The same turns and mirrors carry the whole set onto itself and the rows of a family onto each other. Which other rows belong to the same family as each row named below? List them in the order they appear above.
These 36 rows form 6 families of 6 rows each.
k_540: [-0.32, -0.52, 1.13, -0.46, 1.79, 0.21, -1.93, 1.85, 0.89, 1.37, -0.48, 1.01, -0.47, 2.40, -0.83, -1.88, 0.80, -0.02, -2.17, -0.49, 1.57, -0.35, 0.42]
k_588: [-0.36, 0.17, -1.16, -0.81, -0.85, 0.76, 3.03, 1.96, 1.10, -0.17, 0.35, -0.11, -0.01, -1.80, 1.89, -0.41, -0.92, 0.18, -1.95, 1.09, 0.43, 1.81, 2.65]
k_723: [-1.42, 1.05, 0.16, -2.04, 2.16, -0.10, -1.46, 1.24, 1.50, 0.44, -0.87, 0.43, -0.16, 1.11, 0.91, 0.63, 1.38, 1.03, 0.30, -1.31, 1.95, -1.32, -1.70]
k_469: [-0.72, 1.22, -0.23, 0.26, 0.43, 1.91, -4.08, 0.46, 0.79, 0.01, 1.30, 2.02, -2.30, -0.13, -0.26, -0.27, -0.15, 0.60, -0.81, -1.02, 0.71, -0.69, 1.44]
k_359: [0.03, 1.19, 0.05, -0.42, 0.33, 0.44, 0.57, -3.46, -1.16, -0.99, 0.27, -1.90, 0.38, -2.79, -1.95, -0.44, 0.88, -0.60, 0.94, 0.07, -1.54, 0.25, 1.47]
k_83: [0.26, 0.92, -3.49, -0.39, -1.58, 0.46, -0.31, -0.82, 1.59, 0.27, -0.49, -0.56, -0.08, 1.22, 0.54, 1.03, -0.06, 0.72, -0.03, -1.10, 1.60, -1.00, -2.04]
k_529: [1.45, -0.78, 0.34, -0.44, 0.95, -2.69, 0.97, 0.79, 0.02, -0.19, -1.15, 0.48, 0.54, -2.59, 0.21, -0.61, 1.34, 0.95, -2.24, -0.38, 0.48, 0.68, -1.98]
k_739: [-1.38, 0.75, 0.24, -0.24, 1.22, 3.00, -1.73, 0.86, 0.38, 0.46, -1.26, -0.30, 1.22, 2.12, -0.86, -0.92, 0.28, -2.03, 0.69, 0.06, 0.37, -0.07, 2.52]
k_817: [0.23, 1.69, -1.76, 0.69, 0.33, 0.62, 0.12, -2.09, -0.65, -1.52, -1.78, -0.50, 1.64, -2.33, -0.10, 0.12, 0.91, -1.33, 2.42, 0.22, -1.43, -0.22, 0.78]
k_764: [-0.35, 1.15, -0.92, -1.13, 0.63, 0.33, 0.05, -2.81, -0.44, -0.43, -1.73, -2.29, 0.76, -1.49, 0.01, 0.65, 1.94, 0.14, 1.43, -0.92, 0.07, -1.07, -2.04]
k_593: [-0.13, 0.18, -2.49, -1.34, -1.82, 1.24, 0.99, 0.84, 1.49, 0.34, -1.08, -1.61, 1.51, 0.45, 0.79, 1.81, -0.45, 0.05, -0.56, -0.84, 1.83, 0.44, -1.64]
k_886: [-1.90, 1.63, 0.18, -1.13, 1.58, 1.67, 1.53, 1.10, 0.52, -0.75, -0.15, 0.14, 0.07, -1.87, 1.86, -0.58, 0.17, -0.53, 0.74, 1.17, -0.51, 0.73, 3.98]
k_109: [0.90, -0.56, 1.60, -1.24, 0.74, -1.83, 1.22, -1.35, -0.69, -0.07, 0.70, -1.29, -0.32, -3.03, -1.75, -0.91, 1.15, 1.01, -2.36, -0.33, -0.14, 0.97, -0.40]
k_780: [0.64, -0.62, -1.11, -0.61, -0.91, -0.06, 1.70, 3.15, 1.16, -0.17, -1.22, 0.23, 2.31, -1.26, 0.82, 0.93, -0.78, -0.49, -1.64, 0.02, 1.03, 1.99, -0.08]
k_765: [-1.35, 0.14, 1.22, -1.16, 0.07, 3.27, -2.11, 2.94, 0.61, 0.06, 0.33, 0.36, 0.15, -1.33, 0.11, 0.96, -0.76, -0.46, -1.51, -0.65, 0.97, 1.52, 2.17]
k_377: [0.20, 0.47, 0.30, 0.58, 1.28, 0.92, -1.32, -3.13, -1.36, 0.12, -1.47, -1.47, 0.14, -0.14, -1.85, -2.13, 1.93, -1.15, 0.37, -0.10, -0.84, -0.91, 0.57]
k_343: [0.27, -0.15, 2.05, -0.41, 1.23, 0.07, -2.47, -0.91, -1.00, -0.03, 0.43, 0.10, -1.94, -3.26, -0.85, -0.91, 1.51, 1.24, -2.34, -1.08, 0.04, 0.10, -0.44]
k_970: [1.11, -1.12, -0.40, -0.08, -2.37, 1.28, -0.64, 0.72, 0.03, 0.28, 0.70, -0.61, -0.71, -2.62, -0.50, 0.36, -0.76, 0.66, -3.85, -0.83, 0.88, 1.80, -0.21]
k_483: [-0.88, 0.72, 1.61, -0.62, 0.63, 2.87, -1.78, -1.18, -1.50, -0.82, -0.50, -1.45, 0.23, -3.85, -0.81, 0.28, 0.94, -0.84, 0.10, -0.48, -0.94, 0.86, 1.64]
k_696: [-1.21, 1.13, 0.19, -0.97, 1.56, 1.48, 0.21, 2.24, 0.47, -0.94, -1.95, 0.26, 2.77, -1.38, 0.80, 0.91, 0.28, -1.68, 1.66, 0.26, -0.15, 0.96, 1.77]
k_33: [0.63, 0.80, -2.30, 1.17, -2.57, 2.78, -1.94, -2.05, -0.33, -0.54, 0.74, -0.52, -1.01, -1.91, -0.85, 0.34, -0.79, -0.30, -0.72, -0.59, -0.38, 0.39, 1.18]
k_972: [0.49, -0.42, -1.36, -0.91, -2.25, 0.77, 1.66, 1.67, 1.41, 0.26, 1.31, -0.55, 0.78, -0.30, -0.90, 0.73, -1.86, -0.09, -2.37, -0.03, 1.07, 2.07, 1.42]
k_919: [-0.68, 1.12, 0.18, -0.57, 2.20, -1.29, 0.36, 0.66, 1.02, -0.10, 0.95, 2.01, -2.58, -1.01, 1.69, -2.05, 0.91, 1.65, -1.29, 0.52, 0.34, -0.61, 1.89]
k_420: [-2.15, 1.54, -0.07, -2.17, 1.79, 1.77, -0.98, 1.12, 1.17, 0.00, -1.48, -0.63, 1.30, 0.75, 0.99, 1.41, 0.97, -0.29, 1.83, -0.92, 1.30, -0.76, -0.34]
k_639: [0.43, -1.46, 2.25, -0.83, 1.36, 0.07, 0.34, -0.13, -1.15, 0.80, -1.78, -1.97, 1.10, -1.01, -1.45, -1.74, 1.77, -0.64, -2.39, -0.17, 0.28, 0.92, -0.38]
k_336: [0.34, 0.99, -0.33, 0.12, 2.34, -2.22, -1.77, 0.87, 1.09, -0.26, -0.37, 2.88, -0.94, -0.04, 0.46, -1.03, 1.31, 1.10, -0.27, -0.61, 0.66, -1.30, -0.75]
k_931: [0.11, 1.67, -3.01, 0.82, -0.59, -0.05, 0.81, -1.09, 1.18, -0.46, 1.23, 1.42, -2.37, -0.49, 1.42, -1.47, -0.40, 0.92, -0.47, 0.79, -0.12, -0.65, 2.35]
k_493: [-2.13, 1.37, 1.73, -2.01, 2.11, 1.81, -0.54, 1.78, 0.81, -0.33, 0.53, 0.14, 1.02, -0.33, -0.74, 0.41, -0.10, -0.94, 0.91, 0.04, 0.18, 0.78, 3.31]
k_509: [1.52, -0.43, -2.35, 1.44, -1.52, 0.32, -0.97, -1.57, 0.37, 0.91, -0.22, -0.19, -0.76, 1.87, -1.51, -1.85, 0.00, -0.21, -2.07, -0.32, 0.71, -0.52, -0.26]
k_512: [0.74, 1.20, -3.21, 0.67, -2.07, 0.46, -0.39, -1.35, 1.43, -0.15, 1.98, 0.65, -1.08, 0.84, -1.35, -0.17, -1.45, 0.22, -0.55, -0.22, 0.33, -0.14, 1.53]
k_520: [0.34, -0.22, 0.42, -0.86, 0.75, -1.49, 2.71, 0.11, -0.03, -0.17, 0.26, -0.18, -1.25, -3.27, 1.38, -1.62, 0.88, 1.36, -2.63, 0.76, -0.03, 1.01, 0.96]
k_287: [0.68, -1.08, -1.24, 0.19, -1.97, 2.27, 0.88, 0.46, 0.06, 0.77, -1.30, -2.00, 1.91, 0.72, -1.13, -0.55, -0.64, -1.70, -1.95, 0.16, 0.66, 1.55, 0.94]
k_862: [0.97, 1.71, -3.78, 1.58, -0.72, -0.40, -1.15, -1.13, 1.11, -0.79, -0.30, 1.88, -0.36, 0.37, 0.21, -0.31, -0.17, -0.07, 1.05, -0.23, -0.04, -1.17, 0.10]
k_438: [-1.04, 1.21, 1.37, -1.28, 2.69, -0.83, -1.94, 0.86, 1.22, 0.17, 1.63, 1.98, -1.58, 0.60, -0.95, -0.96, 0.58, 1.03, -0.48, -0.59, 0.78, -0.76, 1.51]
k_682: [-0.02, -0.07, 0.28, -1.91, 0.80, -0.69, 0.85, -1.04, -0.20, 0.16, -1.70, -2.27, 0.88, -1.86, 0.23, 0.63, 1.96, 0.84, -0.62, -1.10, 0.91, -0.17, -3.00]
k_623: [-0.44, 1.79, -1.39, 0.24, 0.40, 0.61, 1.69, -2.51, -0.42, -1.15, 0.01, -0.57, -0.92, -2.83, 1.05, -1.34, 0.70, -0.10, 0.90, 1.12, -1.46, -0.13, 2.80]

Which other rows belong to the same family as k_109? k_359, k_972, k_493, k_512, k_438
Which other rows belong to the same family as k_593? k_723, k_83, k_764, k_420, k_682
Which other rows belong to the same family as k_639? k_540, k_739, k_377, k_509, k_287
Which other rows belong to the same family as k_343? k_469, k_765, k_970, k_483, k_33

